One turning vector, and how many steps it has turned
The counts run from 0 to 267.
[208 137 112 129 162 140 137 142 138 136 116 149 143  95  98 103  84 103
  81 155  86 141 156 138 100  87 131 142  62 164 115  83 125 169 103 142
 146 116 111 133 164 143 146 126 130 135 111 114 120 124 119 159 112 105
  93 167 146 170 142 138 172 155 130 112 132 116 134 156] | 25
[160 170  98 122 141 109 114 156 116 130  94 134 171 124 116  74  94 116
  96 147 108 105 108 147 132 147 135 150  93 140 151 155 105 127 121 136
 195 162 114 143  83 139 147 155 130 113 180 143 148 121 131 153 116  97
  65 173 153 134 136 122 101 135 159 133 184 173 124 120] | 126
[193 140  82 127 167 151 118 160 140 128 108 160 156 114  96  94  76 106
  97 173  95 128 128 152 105  94 109 152  78 134 129  89 114 156  91 141
 154 152  94 125 159 118 121 127 152 126  94 100 133 149 115 127 140  95
 100 144 149 151 129 166 162 154 125 108 142 122 130 158] | 23
[148 108 101 144 141 140 123 167 139 136 138 140 168  99 117 111  98 148
 111 123 114 131 121 146 126 126 137 130  96 108 165  99 116  92  76 142
 206 174  93 128 119 193 112 113 126 119 124 125 137 130 169 124  93 117
  75 125 138 145 178 134 121 162 177 124 112 112 165 164] | 240
[189 163 124 168 152 124 184 144 164 133  95 114 166  95  88  89  97  98
  85 151 105 125 174 130 118 111 131 110 110 157 161 145 134 157 118 138
 159 128 128 112 135  94 138 143 149 131 120 140 105 142 125 139  82 101
 122 183 141 166 153 118 133 140 126  97 154 159  99  97] | 9
[145 177  80 156 143 164 158 164  99 134 147  98 173 131 128 124  85 177
 113 128 123 115 113 134 155 138 111 127 121 118 158 134  92 136 113 124
 214 143  84  68 132 146 114 145 126  95 152 145 159 115 138 127 116 100
  80 136 114 115 140 140  87 135 155 123 127 135 143 120] | 255
[161 161  82 144 126 133 104 144 163 120  82 143 169  94  88 119  75 100
  99 172 103  96 141 161 127 122 119 124 101 131 160 121 103 145  97 126
 143 180  82 115 115 120 125 135 150 107 136 130 118 140 122 121 137  82
  97 162 183 102 135 135 124 144  84 147 163 142 134 155] | 172
[163 193 110 129 144 105 141 150 113 131 144 179 124 140  98  88 101 129
 107 155 117 142 147 137 141 146 117 124  68 103 129 104 109 178 109 147
 156 105 116 104 120 115 125 158 137 105 141 150 120 112 143 165 120 122
  61 160 113 144 166 160 146 121 193  80 101 135 132 171] | 267
[162 218 107 118 146 115 140 159 108 118 125 131 145 150 119  93  89 122
  82 170 114 122 150 137 111 138 126 150 101 152 126 146 118 193 121 109
 144 111 115  93 138 102 143 155 147 102 149 159 146 140  98 154 122 113
  71 185 117 142 157 129 132 126 125 112 142 163  98  96] | 142
[180 138 100 134 127 160 152 137 141 135 144  98 174 103 116 122  79 144
  70 157 124 115 144 134 141 118 120  88 110 165 152 132  94 184 128 157
 165 127 104  94 144 111  95 127 131  97 129 131  82 139 169 117  94 124
  88 167 136 116 179 108 137 128 141 128 111 179 132 122] | 55
[150 143 107 133 136 160 145 133 184 152 111 133 165  73 104 132  84 109
  88 152 120 129 176 130 111 113 135 110  99 141 157 105  94 145  96 159
 163 156 105 129 135 132  90 131 144 120 138 112  81 189 175 103 104  99
  92 155 156 139 161 142 144 159 148 135 103 133 134 153] | 47
[122 151 119 112 133  81 119 192 128 122 132 160 152 122 101  79 117 127
 117 154 136 140 125 158 108 130 122 125  95  90 156 157 105 102  98 144
 193 157 117 136 112 133 123 150 141 108 119 140 150 145 143 138  86 109
  83 156 104 161 209 150 141 124 153  80 113 144 104 128] | 116
[146 108 102 143 146 147 117 160 146 135 139 153 181  86 116 107 113 142
 105 138 115 118 124 146 122 119 139 125 100 110 158 107 118 103  88 154
 196 168  98 133 116 169  93 117 127 123 133 126 118 139 193 114  93 122
  78 129 138 152 181 137 132 157 182 106 108 131 145 166] | 241
[144 153  91 133 148  97 100 156 142 116 125 184 154 118  86  96 115 123
 107 174  87 141 169 174  74 130 130 160 100 109 139 115 130 133  67 110
 146 176 119 114 121 138 116 125 156 108 107 148 141 135 124 131 128 108
  80 151 147 155 176 125 133 153 112 106 132 110 121 194] | 155
[149 180  92 157 140 168 178 151 101 135 143  85 168 126 134 131  84 174
 108 120 120 109 126 115 162 139 118 114 125 132 145 131  94 157 118 123
 221 127  96  76 131 149 122 147 116 100 168 152 153 112 129 139 105 104
  82 151 111 127 144 129  89 128 159 133 123 139 141 106] | 254
[169 164  81 121 152 127  98 158 103 120 133 149 175 144 128  96 121 170
 101 173  78 100 129 168  89 134 131 166 109 141 125 129 123 157  99 104
 173 163 105  98 141 140 113 129 134 106 124 164 170 106 106 157 143 122
  78 148 129 147 155 113 112 144  89 109 150 151 113 166] | 147
[141 128  94 146 144 147 151 139 134 152 139 133 188  93 116 124  94 178
 150 116  96 108 121 143 137 138 134  93 108 144 152 110 112 117  88 121
 235 145 103 107 119 138  99 113 122 124 160 149 142  85 155 151 134 114
  92 120 131 144 149 123  68 122 141 117 114 129 141 147] | 83
[177 138 133 154 145 132 198 134 144 155 130  95 157  85  91 114  70 126
 108 122 100 143 160 115 121 116 129  75 104 194 147 134 124 146 108 128
 199 112 137 115 160 102 151 123 133 141 125 127 107 121 128 141  88 106
 136 168 135 165 153 104 101 113 136 120 124 137 122 101] | 206
[210 128  86 147 151 155 144 158 131 133 112 119 183 131 106  80  97 140
  87 173  91 100 109 157 109 108 122 125 102 163 155 143 129 150 121 140
 177 154 111 107 148  97 124 126 139 106  99 123 128 118 110 134 136  92
 117 166 152 138 128 132 124 138 106 104 178 171 124 141] | 15
[157 141 119 156 125 136 153 153 128 139 148  94 145 110  83 128  74 144
  82 132  99 163 154 133 145 115 100 110 103 131 167 132 117 133  99 150
 178 150 112  98 161 145 136 126 137  85 107 108 114 147 153 112  61 110
 100 177 128 135 174 117 129 124 142 143 100  94 170 152] | 51
[174 159 109 151 124 132 145 121 143 122 100 102 162  96  94 128 108 148
  93 143  86 110 179 152 131 151 148 110 123 173 146 141 122 163 108 107
 174 167 105 106 134 136 152 124 130 120 146 163 133  94 107 174 102  94
 106 191 148 137 142  79  96 133  82 162 148 139 142 134] | 167
[165 161 119 166 159 111 148 164 161 117  84 138 147  81  80  94  83  74
 102 130 122 136 172 132 128 113 120 131  89 128 141 114 126 117  83 122
 158 150 101 132 102 138 183 140 155 159 140 133 136 148 115 152 104  78
  99 160 157 152 131 125 117 155 133 116 165 117 115 115] | 2
[171 125 107 112 129 152 121 143 135 134 114 117 157  87  95 130  81 133
  86 121  84 141 160 136 132 129 125 120  97 156 140  89 108 120  88 128
 194 173 111 128 131 168 157 113 129 127 128 102 135 139 137 149 108  90
  84 169 173 138 132 107 109 139 146 177 128 107 170 166] | 42
[137 171 105 105 143 115 129 165 102 121 113 130 143 117 127 136  69 141
 139 126 133 111 115 137 159 139 125 106  80 132 124 122  85 124 112 115
 212 127  68 115 124 169 154 150 123 139 154 145 185 101 106 173 131  94
  70 147 111 143 158 169 114 129 119 142 107 130 132 102] | 105
[193 141 101 183 135 122 122 128 138 115 101 116 144  72  73 127  87 104
 106 150  89 128 160 154 147 106 123 118  83 142 144 100 120 148 103 136
 135 155  87 104 140 158 143 135 120 122 141 145 131 107 118 157  95  97
  95 176 161 130 137 119 137 162  77 154 137  94 160 153] | 175
[178 164 104 120 117 117 128 129 153 130 101 133 161 118  91  99 110 124
  79 157  91 117 170 172 123 159 141 106 107 156 165 159 120 174 103 125
 147 165 125 125 127 104 145 128 141  98 120 151 105 112 125 152  97  94
  97 194 168 131 159  89 112 118  98 136 154 176 127 158] | 165
[142 182 128 141 135 101 153 126 154 127 115 130 128  86  83 126 106 114
  86 145  95 141 215 139  94 142 149 122 116 146 131 122 130 163  80 100
 146 136 130 112 133 140 145 136 148 128 134 164 123 134 115 163  89 106
  90 186 134 177 180  97 117 138 113 123 107 114 113 144] | 159
[166 150 124 179 150 108 154 159 153 115  90 131 135  82  66  95  84  86
 106 127 114 147 166 137 126 118 110 133  91 121 147 118 135 111  75 122
 169 163 107 124 113 142 178 144 143 148 126 125 145 145 108 149  90  83
 106 167 150 154 140 125 119 153 133 116 160  87 128 129] | 3
[148 128  90  77 144 176 123 175 144 129 142 138 188 110 155 121  85 160
  94 135 139  99 130 152 123 138 142 103 118 153 135 107  93 134  99 124
 204 145  77 133 125 151 112 106 136 133 128 135 120 131 159 129 121 112
  75 129 146 152 176 131 130 145 157 122 113 187 117 121] | 234
[163 177 116 182 159  89 156 151  96 130 129 130 139 119  91  86 114 131
 100 158  77 151 124 135 113 106 133 164  94 125 150 151 142 144 121 140
 165 130 127  98 155 146 122 152 122 102 146 154 166 113 113 149  78 130
  77 181  94 161 170 126 129 143 119 105 132  99 138 135] | 137
[219 135  93 139 159 156 149 142 139 131 106 120 179 116 114  85  98 129
  88 171  89 101 119 145 117 109 126 127  99 172 141 127 121 167 124 138
 168 139 105 119 154 104 131 120 135 119 115 127 125 109 108 144 128  93
 118 167 164 140 116 117 133 143 107 109 181 178 114 124] | 16
[154 161 124 137 129 142 160 136 155 142 129 113 133  87  83 132  60 103
  81 135 115 150 176 119 139 119 115 106  96 149 151 114  93 160  99 155
 167 133 117 111 134 130 129 140 144 121 135 109  92 170 155 116  76  90
  89 185 147 135 162 136 134 137 164 155  99 101 158 136] | 49
[165 199 101 118 141 111 135 162  85 112 138 117 137 153 112 104  91 150
  87 152  94 145 145 142 120 142 113 155 103 150 123 149 122 168 109 102
 173 135 116  84 143 134 170 144 137  95 137 159 174 110  78 161 120 107
  74 181 114 144 141 119 108 121 107 134 145 127 128 118] | 144
[162 153 125  74 130 132 139 176 130 127 153 133 141 137 123 118  68 127
  73 139 133 147 134 136 136 142 115 102  80 167 141 122 101 172 105 135
 176 103  91 134 151 125 155 120 147 119 100 116 112 143 138 134  92 107
  87 165 128 145 191 148 144 110 171 128 101 168 133 113] | 228
[185 141 136 142 146 131 190 134 158 146 130 113 157  84  87 101  70 109
 103 140  91 142 158 129 115 117 133  81  91 190 149 129 130 155 103 139
 184 114 126 132 151 101 136 123 138 140 125 129  94 116 144 139 101 112
 124 166 147 170 158 101 119 116 144 106 126 148 118 121] | 205
[128 145 106 131 137 138 177 162 128 138 181 124 165 113 104 106  81 170
 135 142 132 143 147 144 119 137 101  77 122 120 145 117 105 126  88 111
 214 130 109  78 125  95 119 118 145 111 119 155 125 127 159 127 108 131
 100 119 122 148 186 127  84 100 158  87  84 148 114 139] | 76
[179 133 103 197 146 125 134 125 138 116 106 108 148  66  77 135  90 111
 116 152  88 124 163 151 139  88 123 121  92 134 139 106 132 144  95 131
 147 161  84  87 148 157 128 133 128 122 126 146 136 111 120 150  93 110
 102 165 143 140 152 117 147 161  67 141 129  87 146 153] | 176
